A single turn carries every row of the set below to another of its rows. Some are shown first; where does it send the rows asked next?
J_212: [ 1.62 -0.06  4.36  1.84  0.47 -0.01 -2.03  3.21 -3.17  0.33  0.03  0.77
 -3.50  0.75  2.88 -2.12]
J_262: [ 2.75 -0.11  3.58  2.84  1.53  0.37 -1.85  4.01 -4.64 -1.39  1.55  0.02
 -2.04  2.18  3.50 -0.19]
J_37: [-0.16 -2.19  2.53  2.97  0.58  0.64  1.56  3.28  2.96 -2.07  2.51  0.33
 -0.23  0.74  1.85 -2.09]
J_18: [ 3.08 -0.42  2.86  1.58  1.90 -2.60 -2.07  1.19 -0.09  1.34 -0.03 -0.86
 -2.84  1.88  3.05 -2.30]
J_437: [-0.66  1.56  4.58  3.52  0.79  0.32 -1.24  1.28 -1.12 -1.37  1.20 -1.54
  0.34  4.66  4.21  3.32]
J_158: [ 0.03  2.19  4.00  2.24 -0.35  0.24 -2.21  1.63 -1.86 -1.62  1.29 -2.16
  0.34  3.68  3.86  3.14]
J_577: [ 0.23 -1.61  3.45  3.19  1.41  0.21  0.86  3.72  3.32 -0.69  2.25  0.05
  0.03  0.25  2.40 -2.81]
J_375: [-0.10 -1.09  2.99  3.59 -2.34  2.12  0.53  3.50  1.68 -0.55  1.62  0.84
 -1.67  1.16  0.98 -0.94]
J_557: [ 2.43 -1.37  4.83  3.29 -0.39 -0.64 -1.57  0.50 -3.01  0.45 -0.24 -0.45
 -2.78  2.37  2.52 -0.14]
J_744: [ 1.64  2.67  2.54  0.50  3.97 -1.83  0.72  2.68  2.19  0.45  2.17 -0.60
 -0.88  2.21  2.98 -0.30]
J_300: [ 0.41  2.23  2.38  1.58  3.74 -1.98 -1.58  2.29  2.00 -0.32  1.68 -2.04
  0.24  3.60  4.83  0.84]
J_882: [ 2.95  1.55  1.55  0.71  3.04 -1.09 -1.59  3.34  1.65 -0.76  1.98 -2.96
  0.10  4.24  4.13  0.31]
J_407: [-1.71  1.32  3.66  4.05 -1.40  1.99 -1.68  4.60  0.47 -2.67  2.06 -0.10
 -0.61  1.34  1.42  0.44]
J_829: [ 0.05  3.58  3.59  2.60  2.53 -0.33  0.81  2.85 -0.61 -1.85  1.92 -1.68
  0.50  4.15  3.04  2.52]
J_760: [ 1.88 -1.33  4.81  1.73 -1.88  0.92 -0.50 -0.20 -1.56  0.93  1.06 -0.10
 -1.63  2.14  3.12  1.70]
J_398: [-1.94  1.34  4.57  4.28 -0.69  2.42 -0.99  4.10  1.38 -2.20  1.30 -0.15
  0.66  2.43  2.07  0.52]
J_860: [-2.24  1.35  3.44  3.09 -0.36  1.88 -1.51  4.05  1.80 -3.20  1.72  0.47
  0.05  1.51  1.61  0.38]
J_598: [ 1.28  0.13  5.77  2.83 -0.09  1.37 -0.78  0.10 -2.95 -0.42  0.59  0.26
 -1.44  2.93  2.58  2.25]
J_160: [ 0.86  1.25  3.74  4.08  0.19 -0.93 -1.86  1.75 -3.16 -1.39 -0.43 -2.39
 -0.90  4.80  3.25  1.19]
J_827: [ 4.20 -1.09  3.32 -0.12  1.53 -0.32 -1.78  1.64  1.53  1.46  1.99 -0.23
 -2.05  1.63  3.18 -1.03]
J_166: [ 0.46 -1.42  1.79  3.39  0.42 -0.06  1.19  4.26  2.82 -1.19  2.61 -0.59
 -0.82  0.48  1.84 -2.54]
J_544: [-0.67 -1.55  3.89  4.46 -1.32  1.73  0.45  2.49  2.72 -0.79  0.92  0.85
 -1.24  2.04  1.09 -0.01]
J_80: [ 2.45 -0.32  5.05  0.89  1.75 -0.29  1.03  0.88  0.60  1.49  2.18  1.51
 -2.40  0.48  2.06 -0.19]
J_545: [ 3.59  1.32  0.63  1.56  1.64  0.10 -0.94  4.47 -1.43  0.48  0.27 -0.16
 -2.35  4.12  3.49 -1.18]
J_713: [ 1.16  1.93  1.82  0.93  2.96 -2.46 -1.83  2.53  0.74 -0.94  1.92 -3.13
  0.61  2.41  4.67  0.45]
J_507: [-1.45  0.06  2.77  2.78  1.93  0.08 -0.67  4.37  2.46 -3.47  2.87 -0.49
  0.50  0.24  2.31 -1.35]
J_251: [ 0.32  2.97  3.34  2.88  2.70 -0.42 -1.24  2.13 -1.76 -2.17  1.00 -2.31
  0.56  4.39  3.70  2.30]
J_717: [ 1.17 -1.85  5.87  2.72 -0.32  0.75 -0.44 -0.41 -0.99  0.90  1.49  0.58
 -1.71  2.22  3.57  1.72]
J_24: [-0.32 -1.51  4.77  4.04 -1.47  2.40  0.93  2.93  1.91 -0.47  1.31  0.99
 -0.42  1.53  1.73 -0.93]
J_728: [-1.61  0.39  3.26  4.15  2.30 -0.80 -1.51  4.23  3.07 -2.79  2.30 -0.94
  0.18  0.74  2.18 -0.61]
J_824: [ 2.90 -1.68  5.84  1.93 -0.56  1.63 -1.93  1.00 -2.04 -0.22  1.99 -0.07
 -1.66  2.16  2.86  1.54]
J_938: [-1.03 -0.90  3.16  3.13 -1.70  2.65  0.64  2.99  2.26 -1.70  1.29  1.24
 -0.74  1.99  1.19 -0.42]
J_764: [-2.16  1.10  4.14  4.52 -0.41  1.46 -1.86  3.58  2.17 -2.47  1.21  0.21
 -0.30  1.97  1.35  1.13]
J_879: [ 1.21  1.34  1.19  2.98  1.78 -0.80  0.51  4.61 -2.15 -1.18 -0.36 -2.23
 -1.17  4.73  3.75 -1.28]
J_812: [ 2.33  1.76  1.76  0.81  4.41 -2.33 -0.53  2.03  1.44  0.16  1.29 -1.68
 -0.62  2.77  3.93 -0.76]
J_800: [-1.18  0.92  2.30  3.73  1.39 -0.31 -0.87  5.32  1.70 -3.04  3.05 -1.60
  0.19  0.62  2.18 -1.16]
J_329: [ 1.97  1.53  1.42  0.96  1.31 -0.84 -1.12  4.19 -0.32  1.21 -0.76 -0.26
 -2.98  2.89  3.18 -2.83]
J_260: [ 2.12 -1.14  3.67  0.85  2.62 -1.65 -0.80  0.52  2.14  1.96  1.91  0.09
 -1.84  1.26  4.11 -0.81]
J_866: [ 3.17 -1.13  4.09  0.91  1.53 -0.50  0.03  0.00  0.14  1.95  0.92  0.90
 -2.51  1.27  2.88 -0.87]
J_662: [-1.53  1.43  3.38  3.44  2.22  0.14 -1.11  5.05  2.83 -2.25  2.27 -1.04
  1.08  1.01  2.82 -1.33]
J_867: [ 3.34  0.72  2.74  1.28  1.18  0.54 -2.59  3.90 -2.66  0.61  0.80  1.20
 -3.29  2.09  3.06 -1.17]
J_674: [ 0.75  0.66  6.20  2.84  0.25  1.32  1.05  0.92 -2.41 -0.83  1.96  0.48
 -1.04  2.51  2.19  2.72]
J_173: [-0.06 -2.18  2.93  4.00  1.43 -0.44  0.78  3.03  3.67 -1.27  2.05 -0.16
 -0.55  0.62  1.87 -1.59]
J_517: [ 0.76 -0.22  4.12  3.81  1.03 -0.01 -0.48  3.69 -4.92 -2.02  0.37 -1.34
 -1.57  2.64  3.46 -0.57]
J_326: [ 1.64  2.24  1.72  2.43  2.63 -2.86 -2.22  2.75 -0.28 -0.49 -0.23 -2.90
 -0.93  4.06  3.60 -0.72]
J_691: [ 1.67  0.91  4.03  2.84  0.95  0.92 -1.73  2.66 -2.00 -2.46  2.08 -2.65
  0.64  4.56  3.86  2.75]
J_294: [ 3.12 -1.56  2.71  0.29  1.42 -1.94 -0.16  0.75  1.18  1.56  1.92 -0.96
 -1.42  0.95  3.94 -1.08]
J_192: [ 2.98  0.46  1.40  3.09  2.07  0.01 -0.14  4.52 -3.48 -1.47  1.03 -1.34
 -1.18  4.30  3.96 -0.30]

J_517 moves to J_212
J_158 moves to J_760
J_192 moves to J_262
Now these:
J_544 moves to J_173
J_80 moves to J_744
J_260 moves to J_300
J_24 moves to J_577
J_827 moves to J_882
J_166 moves to J_800
J_160 moves to J_557
J_866 moves to J_812
J_860 moves to J_938

